First come named turns, each shown by rows before and after it. For each pair of rows after them, which turns, in which order, take the first row to the second? The first pair is done for you.
vuk:
[-12   9   3  -8  -4   2  -2  17 -15   8   9  11   5  -2 -14  -6 -10   0
  -5  -2   0 -14   0   6   7  18   0   4  13  -3  12  10   0  -3   2   0
  -1   7   7   2  -5] |-> [-10   9   2  -4  -3   2   4  20 -15   4   9  10   2   3  -9  -7 -15   2
  -7   7   8  -3  -3   0   6  19   5   3   8   2   8  10   6  -1  -2   2
   0  12  13   0  -4]
[ 31  -6  -8 -13  -8 -12  -8  -6  -8  12   6   2  12   9 -18 -12 -31  -7
  -4   5   7  13 -23 -20   6   6 -11 -12 -29   1  22   9  21  27 -40 -23
  -8  -2  24  -9 -10] |-> [ 34  -1 -10 -12 -13 -10  -4 -11   2   8  -1  -8   5   6 -18  -3 -23 -14
  -6   8  11  11 -22 -14   8   1  -9 -18 -33   1  19   6  24  27 -40 -26
  -4  -3  24  -7 -14]
[ -4  13   3 -10 -16  -1  -9   5  -2  -9  -4 -20  -3  13   9  -9 -13   9
  -9  -6  14  -5  -5 -12   2  23 -11  -1 -13  -3 -33  15   0 -15  -3   4
  11  -4 -10   0 -19] |-> [ -3  15   3 -11 -20  -1 -11   4   2  -8  -5 -22  -5   9   6  -5  -8   6
  -8  -8  11 -11  -3  -7   4  21 -12  -4 -13  -5 -33  13   0 -16  -2   3
  12  -6 -12   1 -21]
Tonu:
[ 10 -10   1   3  -9  -5 -22 -27  17   0 -40 -13  -2 -23   0   8  -2 -24
  38  -7 -24 -24 -10  24 -28 -18 -12 -10 -20 -14 -14 -20  -6  -9   4  -6
  -6   5   2  -8  -5] |-> [ -4 -13  -3  -9 -16   4  -6 -19  23  -7 -47  -2 -18 -18 -10  21   4 -26
  25   0 -21 -28 -12  25 -27 -19  -5 -13  -9 -13  -8 -16   1 -24   2  -8
  -8   6   0  -6  -2]
[ -5   3  -8  -4  -8   5  19   0  21  -5 -13  -1 -33   5   1  19  10 -13
  -5   5   6  -4  -4  14  14  -4   9  -8   9   3  -4   1  14  -2  -7 -11
   2   0  -1   1 -13] |-> [-12   1  -8  -7  -5   5  25   9  10  -4  -6  11 -31  13  -1  14   2  -7
  -8   6   8   4  -7   5  13   4   9  -5  16   5   1   7  16  -1 -10  -9
  -4   3   1  -1 -11]
[-18 -18  11 -13  17  -8 -11  22 -26  15  16  40   6  13   9 -15  -8  29
   5  -3 -20  -9   2  -4 -14   2  -3  10  32   0  23   3 -15 -17 -10  -5
 -17   1  -2   0   6] |-> [ -6 -17  15  -3  22 -14 -25  14 -28  19  20  29  19   7  17 -23 -10  29
  16 -10 -23  -7   3  -2 -14   1  -9  11  23   0  17  -1 -21  -4  -7  -4
 -13   0  -2  -1   4]
[  7   5   7  18  17   3 -31  -9   5   9   5 -14   1  -6  -2 -12 -11  -4
  19   4 -11   2 -22  19   5   0  -4   7 -10  -1  -4  -9   3  27   4   3
   4  24   0 -12 -13] |-> [  6   7   6  15  12   7 -28 -12  17   6  -5 -19  -8  -9  -5  -3  -1 -10
  18   5 -10  -8 -18  26   5  -9  -2   2 -10  -3  -6 -12   5  20   6   0
   7  22  -5 -10 -14]
leko:
[ 31 -20   8  -4  58  16  -7 -11   6  -7  32 -12  13  -7  24  -6  -3  10
  -1  -8  15  34 -24 -15 -12  -9   3  20 -38 -14 -43  -3 -27   1  17   5
  19  -2  -3  -2  23] |-> [ 21 -25   8  -8  62  23  -5  -6   8  -9  30  -3  10  -6  22  -6   3  11
   0  -6  14  26 -24 -15 -15 -15   4  22 -31 -17 -42  -3 -31 -10  19   6
  18  -6  -8   0  32]
[ 11   1   2   7  15 -12 -21  -9  10   2   5 -14  19 -22   1  -3  12 -10
  22 -16 -20 -25   9   8   7  -7  -9  -2  -3   0  -3  -3 -20   6  14   5
   5  -9 -13  -3  12] |-> [  7  -2   2   6  16  -9 -18  -8  12   0   3 -11  16 -22   1  -1  16 -10
  20 -15 -20 -28  11  10   7 -11  -8  -3   1   0  -3  -4 -21   0  15   6
   6 -11 -15  -2  14]
[ 32   1   7   3 -30 -29   5  -8  25   9 -27 -42 -25   5   0  44   9 -28
   6 -17   7  10  16  -3  -8 -12  -2 -27 -12  -9  30 -11  19   0 -11  13
   0  10   2  -7 -27] |-> [ 42   1  15  12 -21 -41 -12  -7   2  21  -6 -40   0   4   3  23 -10 -17
  17 -26   2  23  12 -16  -8   5 -13 -17 -17  -7  31  -6  14  23 -14  17
  -3  14   7 -10 -31]
siguz:
[ -1   8 -14 -10  14   5  -7   9  -2  24  26  26  15 -16 -26  18  -9  20
 -14 -10   0  14 -16   0 -35   7 -10 -23   4  -2  11  -2  -9   5  -1  13
 -11  10  24   6   4] |-> [  9  12 -15  -8  11   1 -18  -3   7  29  20  10  18 -28 -26  23  -1  10
  -7 -19  -7   2 -10  12 -31  -3 -16 -28  -3  -6   6  -8 -13  10   3  11
  -5   4  18   9  -4]
[ -9  12   3  -4 -11  -4  14   7   7  -2  -4   0 -27  -2  -1  21   0  -6
 -16   9   4   0   5  -1   5   2   8  -2   4  -5   0   5  10  -9  -7  -1
   3   2   3   0  -4] |-> [-17  -3  10  -2  11  -1  -2  11  -4  -1   8  18  -5  -5   6   0   3   6
  -1   2  -8 -14   5  -9  -3  -6   0  11  13  -8  -1   3 -12 -15   3   7
   0  -6  -7   2  19]
[  0 -10   8 -14   9  17  -1  26  -2   7  16  42 -13   7 -31   2  -3  19
  22  -6  14 -30  -4   1 -23  15   1  10  31  -3  12  16 -11 -39 -15  -2
  -1  -4  -9  -6 -27] |-> [ 19   4   7  -9  -2  12 -17   5  16  13   3   9 -15 -12 -32  16  11   0
  29 -18   4 -47   5  23 -16   3  -8  -2  17  -9   5   5 -11 -27 -10  -7
  10  -9 -14  -2 -47]
[ 12  -3  -6  17   8 -13  13 -21  18 -10  -8 -20  16  -5  20  -6   0  -5
   6  31  17  19   2   3   6 -17   1   4 -29   2  -6 -22   4  14   3   5
  12  -9  -2  -9   1] |-> [  2 -10  -7  14  12  -9  23  -8   9 -14  -3  -1  16   6  22 -11  -8   4
   2  37  23  29  -3  -9   2  -9   6  10 -21   5  -4 -16   7   7   1   7
   6  -6   1 -12  11]
Now pairs of rows:
(two turns a pair)
[ -8   0   3  -2 -32  11   0   3  12   2 -13  17 -17  32 -14   4   8 -31
  -8  15  -7  -4   6  -6   4   3  -5  -3   2   3  14  -9   7 -12  -5   0
  -5  21  -4  12  11] |-> [-12 -11   8   1 -16  10 -15   6   2   4  -2  28   1  30  -9 -13   7 -21
   5  10 -16 -12   6 -10  -1  -2 -11   7   7   0  13 -10  -7 -14   1   5
  -8  15 -10  12  25] -> siguz Tonu
[  0  -5   8  13  -6  13  23   5  13  -8  -7   2 -24   1   0  17  -4   3
 -20  13  -7   6  -1  12  12  -6   0  -8  19   2   5   2   5  -8  -6  -9
   2  16  -2   2 -10] |-> [  7   0   9  18  -7   5  19   4   6  -4  -1  -4 -17   3   1  14 -13   6
 -20  12  -6  19  -2   8  14   3  -2  -8  13   5   4   5  10   7 -10  -9
   1  22   4  -1 -19] -> leko Tonu
[-18   0  13 -27 -12   4   9 -10  13  10  -9  12   7 -20 -20  -3  -1 -11
   8   1  -2 -18  13  15 -14 -18  14 -12   2   6   8  14  -2  -8 -14 -17
  14   3 -18  12   3] |-> [-23  -7  16 -23   0   1  11  -1  -6   8   5  28  18  -8 -14 -21 -18   6
   9   7   5  -1   5  -4 -18  -6  16  -3   3  11   9  21  -4  -4 -19 -10
   8   7 -11   8  13] -> vuk vuk
[ 11  12  -7   8 -34   3  19 -10  26  -6 -24 -34 -28  -1   9  29   8 -13
 -20  10  20  -1  -6  22  14  -9   2 -29  -2   4  -3  -9  30  -7   1  -8
  10  10   5  -9 -34] |-> [-11  -5   6 -10 -16  -3 -24   6 -14  22   8   7  16 -15 -16  -5  10   1
   7 -40 -28 -44  -6  19   9  -1 -27  -8  32 -11  24   2  -5  -8  11  -3
  -7 -11 -17  -2 -27] -> vuk vuk
[-16 -17  17 -35  12   0  21  -4 -20  14 -19  16   2  10   6 -24   2   4
  23  -6 -11  -6 -18 -19   2   6 -12  10  -1   2  11   0  -7 -28   7  40
  12  -4 -24  21   5] |-> [-19 -15  14 -38   6   4  31  -1 -13   9 -26  17  -9  15   4 -14   5   1
  14   0  -4  -4 -19 -18   1   6  -6   6   1   3  12   2  -1 -34   7  38
  13  -3 -22  21   4] -> leko Tonu
[ 17  12 -30  22 -21  17   1   7  17  -1 -21  -6 -14   4  13  -2   6 -11
  18  11   8  14  18   0   0  -1  13  16 -26 -10 -26  -6  24  21   6  -8
  -7   3 -11  -1 -14] |-> [  7  11 -33  14 -25  21  13  17  17  -5 -23   5 -24  11   7   5   6  -9
   9  15  11  15  16  -2  -2   4  18  15 -17 -10 -20  -1  27  11   3  -9
 -11   3 -10  -2 -10] -> Tonu Tonu
[-11 -15   3 -12  -1   4  -3  11  -9  10   0  24 -11   2 -17   2  12   0
  -4 -21 -17 -20   2  -1   5  -2  -4   7  24  -7  12   8 -13  -4   1  -5
  -8  -8  -2   5   9] |-> [ -6 -15   0  -2   3   6  17  15 -10  -2   2  24 -16  20   0  -1  -6  11
 -14   6  10  18  -6 -19   2   8  10   8  12   4   2  11   0   0  -8  -2
  -9   7  14  -3  16] -> vuk vuk
[-39 -43  25   5 -16  16 -15   6   3 -44   9  30 -25 -10 -12   8  23 -19
 -36   4 -22   7 -10   3  10  -7  21   5   3   3  -6  17 -21 -42  12  -4
 -20  24  -8  16  60] |-> [-35 -35  20   7 -25  17  -3   5  11 -46   1  21 -38  -8 -13  18  22 -23
 -45  12 -12  16  -9   5  12  -4  26  -2  -3   7  -8  18 -10 -40   8  -8
 -19  31  -4  15  52] -> Tonu leko
[ 13  22 -16 -25 -10  -5  15   0   3 -10  -9 -10 -11  -2 -21  32  -5 -22
  -7  -7   7  -6  -6  33  13  -2   3  -6   0   5  -5  -5   7  13  -2  -3
  17  -1  23  16 -11] |-> [ 21  25 -13 -19  -8 -13   7  -1  -7  -3   0 -14   0  -3 -20  24 -12 -18
  -4 -12   5   2  -7  29  14   7  -2  -3  -4   5  -4  -3   7  26  -4  -1
  18   2  27  14 -17] -> leko Tonu
[  0 -17   2 -12  11  11  28  13   7 -24  18   7  34  28   8 -13  -4 -16
  13  25  43   7   2   3  -5 -15 -11  13   7 -18   8 -15 -32 -33  -7  12
 -15   2  -2  12  14] |-> [  0 -14   0 -13   6  13  37  14  13 -27  14   4  24  31   7  -5  -3 -20
   6  30  49  11   1   4  -3 -13  -7   7   5 -16   8 -16 -25 -34  -9   9
 -14   4   1  11  10] -> leko Tonu
[  5  11  -7   4  -7  -3   5 -22  10  -2 -22 -22 -11 -12   9   8  17 -10
  -3   6  -1   3   5  17   7 -21   8  -2  -8  -2 -12  -9   0   7   3  -3
   7  -5  -2   3  -2] |-> [-11  -2  -4   4   9  -1  17   0 -14  -6  -2  13  -2  10  15 -14  -6  14
  -8  19  10  28  -7 -11   1  -1  15  12   3   4  -5   3   1   3  -3   5
  -7   2   9  -4  17] -> siguz Tonu
[-18  -9   3  -2   4   3  13  17  -6  -6   2  21  25   0   3 -11   5   4
  13   3  10  -8   0  12 -14 -12  -5  -2   0  18  18   4  -2 -12   8   9
 -15  -2 -20  -1  10] |-> [-16  -7   0  -2   1   5  17  14   3  -9  -5  16  18   0   4  -3  12  -1
  11   7  13 -10   1  17 -14 -20  -3  -7  -1  17  16   1   1 -16   9   6
 -12  -3 -21   1  11] -> Tonu leko
[  4  26   3 -13   5  10 -14   1 -14  12  -4  11   2 -17  -3 -12 -10  -3
   6 -22  -9  -3  -7  20  -7   7 -22   2   2  -4   4  -3  -8   7  15  -7
  -6  -2   1 -16  -8] |-> [  0  31  -3 -18  -8  11   3   5  -6   7 -12  10 -17 -10  -9   4  -9  -8
  -7 -15   0   4  -9  21  -5  11 -14  -4   3  -2   7   1   5   2  10 -10
  -8   2   5 -16 -15] -> leko siguz
[  8  56  13   0 -21 -44 -17  -7   6  22  11 -23   6 -35 -14  23 -19 -11
 -17 -11 -16 -16  -6   4   6  -6  24  15   6   9 -16   8  -3  33   6  14
 -11  28  -9 -11 -33] |-> [-29  30  13 -13  -1 -27   8  26 -15   9  23  32   3 -10 -13   5 -29  14
 -28   8  -8  -6 -18 -23  -6   3  39  31  36  12  -4  21  -8   2   5  23
 -28  28  -9 -14   5] -> siguz leko
[-12  -6   3  -9   4  -6 -15   9 -19  15  13  19  13  -1  -3 -13  -2  10
   7 -21 -11 -11  -5   0  -5   1 -10  12  12  -6  16  12  -9   1  -1  -6
  -9  -6 -13   8  -1] |-> [ 13   6   2   4  -1 -14 -24 -13  -2  16   3 -17  13 -12   7  -3   4  -3
  13 -19  -6  -8   2  12  -1  -9 -14   2 -13  -5   1   2  -5  18   1  -9
   4  -5 -10   8 -17] -> vuk siguz
[  8 -10   8  -1  -2 -17   3   0 -20  19  10  14   4  28   3  -5 -16   5
  16   6   1  30 -19 -29   8  19  22  22  21   2  -2  10   5  -4  -6   0
  11   1   2  -8  10] |-> [ 33   2   9   8  -8 -27 -19 -23  -8  26   4 -21  12   9   7   0  -6 -11
  28  -4  -8  20  -9 -12  12   7  12  13   1  -1 -13  -2   1  13  -2  -4
  22  -3  -1  -4  -6] -> Tonu siguz
[ 28  23 -19  15  -9 -13   2  -6  23  -4 -11 -36  -6  -3   6  12  18 -11
   4  18   7  -4  -2  21   8 -23   1 -20 -18   2  -4 -10  16  14   0   1
  16   6   2   1 -19] |-> [-13 -11 -15   3  19   3  18  27  -4 -15   9  31   2  22   8 -16   5  21
   0  31   8   0 -17 -10  -7 -14  12   4  16   6   9   5   1 -19   0  14
  -4   2  -1   0  26] -> Tonu siguz
[  4  12  -6   6 -18  -4  27  -3  -1  -7   2  -8 -13  16   3  13 -14  12
 -19  20  24  30 -11 -13  13  19  17 -10 -11   8  -3   9  18  13 -13  -4
   4  11  21  -8  -7] |-> [-22 -16   3  -2  13   7   7  10 -17  -8  16  34  13  14   6 -14  -5  31
   0  11   3   0 -11 -21  -1   3  10  12  13   1   2   8 -16 -13   1   6
  -6  -6   2  -3  32] -> vuk siguz
[-17  -2   3 -14 -13  -4   8  40 -57  16  33  16   6 -13  29 -22 -18   2
   7  -1  10  38  31 -16 -22  32  -3  -1  13   4 -10  43  -1   7 -17 -21
  -2 -13  -4 -10   1] |-> [  5  11   3 -11 -25  -5 -20   6 -22  24   8 -28   2 -47  28  -2  19 -29
  24 -20 -10  -7  50  23 -17  -4 -18 -16  -3  -8 -23  22 -11  10  -4 -30
  16 -30 -21   2 -15] -> siguz Tonu
[  6 -11  -5 -29 -12  14  12  -4  20  -9 -38  -6 -18 -33  -2   2  -5 -20
   4   1  17   5  32  -4  20  31   4 -11   5 -25 -11  17  14 -35  28 -23
  16   9  24  -4 -24] |-> [ 21  -8   0 -19  -4  -2  -7  -5  -5   5 -15  -8   8 -32   3 -18 -27 -10
  14  -8  12  22  29 -16  23  49  -6  -3  -5 -21  -9  23  11  -6  23 -19
  14  13  33 -10 -33] -> leko leko
[-23 -16   0 -19 -12   4  14  10 -14   9  12  26   1 -21 -35  -1   3   4
  -8 -21  -8 -15  -1   7   0  28   9   1  11   1  24   0 -10  -1  15  -4
   8  -9  -3  -4   8] |-> [-17 -13  -4  -9 -10   5  34  11 -10  -3   9  20  -8  -5 -19   2 -11  10
 -19   6  19  19  -8  -6   0  36  23  -1  -3  11  15   0   6   0   8  -2
  10   6  13 -10  12] -> vuk vuk
[  3   5  -9  12  28   0 -29   2 -14  -2  -3   9   3  18 -11   3  -1 -39
  20  54  19  38  -1  -9  -5 -32  15  -6 -12  18 -34   2 -14  -5  17 -16
  10  11   9 -26  11] |-> [  8   4  -8  15  29  -2 -38  -2 -14   2  -2   5   9  14 -11   1   0 -40
  26  50  14  34   0  -6  -4 -34  10  -6 -16  16 -35  -1 -17   0  18 -14
  13  10   6 -26   9] -> siguz leko
[ 24   5   4  14   8 -14 -16 -18  -1  -1   5 -28  16  -9  18 -11  -4   1
  14   1   5  17   4 -11   2   0  -2   4 -26  10 -16  -8  -3  26  -3   4
  12   5   9  -1   2] |-> [  2  -2  -2   4   6  -2  18   1  -3 -14   3  -2  -5  14  13  -4 -12   9
  -7  24  23  36  -5 -24  -2  12  17   5 -12  15  -8   2  10   6 -10   4
   4  13  17  -4  15] -> Tonu siguz
[ 10  12 -14  29  -5  -8 -37   4 -36  21  25 -27  13   9 -23   4 -13 -13
   3   3  -2   7   3 -18  -9  -3 -26 -12 -24  20  -3  31  18  43  -1   7
  12  25  30  13  17] |-> [  8   8 -13  29  -2  -8 -41   5 -38  21  27 -23  18   9 -21  -1 -13 -11
   8   2  -5   5   3 -20 -10  -5 -28 -10 -22  19  -4  30  14  41   1   9
  11  23  27  13  20] -> siguz siguz
[-12  -7   5 -11  -2   8  14  23 -10 -24  -3  18 -13  10  -1   4  11   3
 -16   9  10   0  -5  -6 -18  -2  11  -6   6   8   2  -2  -3 -13   5   4
  -9   5   0  -9  16] |-> [ -6  -1   3  -8  -5   4  18  21 -13 -22  -1  13 -12  14  -1   4   3   2
 -20  12  16  12  -7  -9 -15   5  11  -8   0  11   2  -1   3  -4   0   4
  -8  11   7 -12   8] -> leko Tonu
[ -6  -8 -19   0  12  12 -10  -7  -5 -12  -5  12  25 -18 -12  11   0   8
  -3  -2  -9  10 -12   6  -7   8  -8   5 -15   3 -12   0  -9  -2   4   0
  -5   3   0  12  24] |-> [  3  -1 -22   4   2  10  -7 -14   4 -13 -13  -3  18 -20 -10  20   2   1
  -6   1  -6  14  -9  13  -4   5  -6  -3 -23   4 -16  -4  -2   4   2  -4
   1   5   2  12  14] -> vuk siguz
[ -6  -8 -12  -2 -18   0  -3  11  -3  18  -2  20  -8   8 -15   0   0  12
 -17 -12   2   3  -5  -1  -1  15  -7  -6  20  11  12   1   5 -14  -8  -4
 -15  -4  -6 -16  -1] |-> [ -2  -9  -9   1 -11   0 -19   4   0  19  -3  15   1  -2 -10  -5  11  10
  -4 -20  -8 -15   0   7  -4   1 -14  -4  17   6   8  -6  -8 -17   0  -2
 -12 -12 -16 -12   6] -> leko siguz
[-12 -10  -8 -18   1 -11   6   1 -10  13  24  34  25   8  -8 -19 -27  14
 -15 -11   6  10 -16 -19   4  22 -15  10  -7   1   8   8   9  42  -1   9
  12  -9  11   2  -5] |-> [-17 -20  -5 -16  13  -6  -1   0  -9  11  25  40  33   3  -3 -27 -20  17
  -7 -12   0  -2 -15 -19  -1  12 -18  16  -4  -2   5   3  -2  34   5  11
  12 -15   4   5   8] -> leko Tonu
[ 11  11   0   0  -6 -15  -2  -9   4  14   3 -14  -4  -9 -10   9  -3  -2
 -10   3   9  12  -1   5   6   9   3  -2 -13  -1  -3   6   4  12  -8  -2
   3   6   3  -6 -21] |-> [ -2  -3   6  -3  11 -14 -11   3 -14  18  17  10  12  -6 -10 -12  -8  13
  -1  -3  -1   5  -4  -6   0  10  -2  12   0  -3   3  11 -11   6  -3   4
  -6   1  -3  -5  -3] -> leko leko
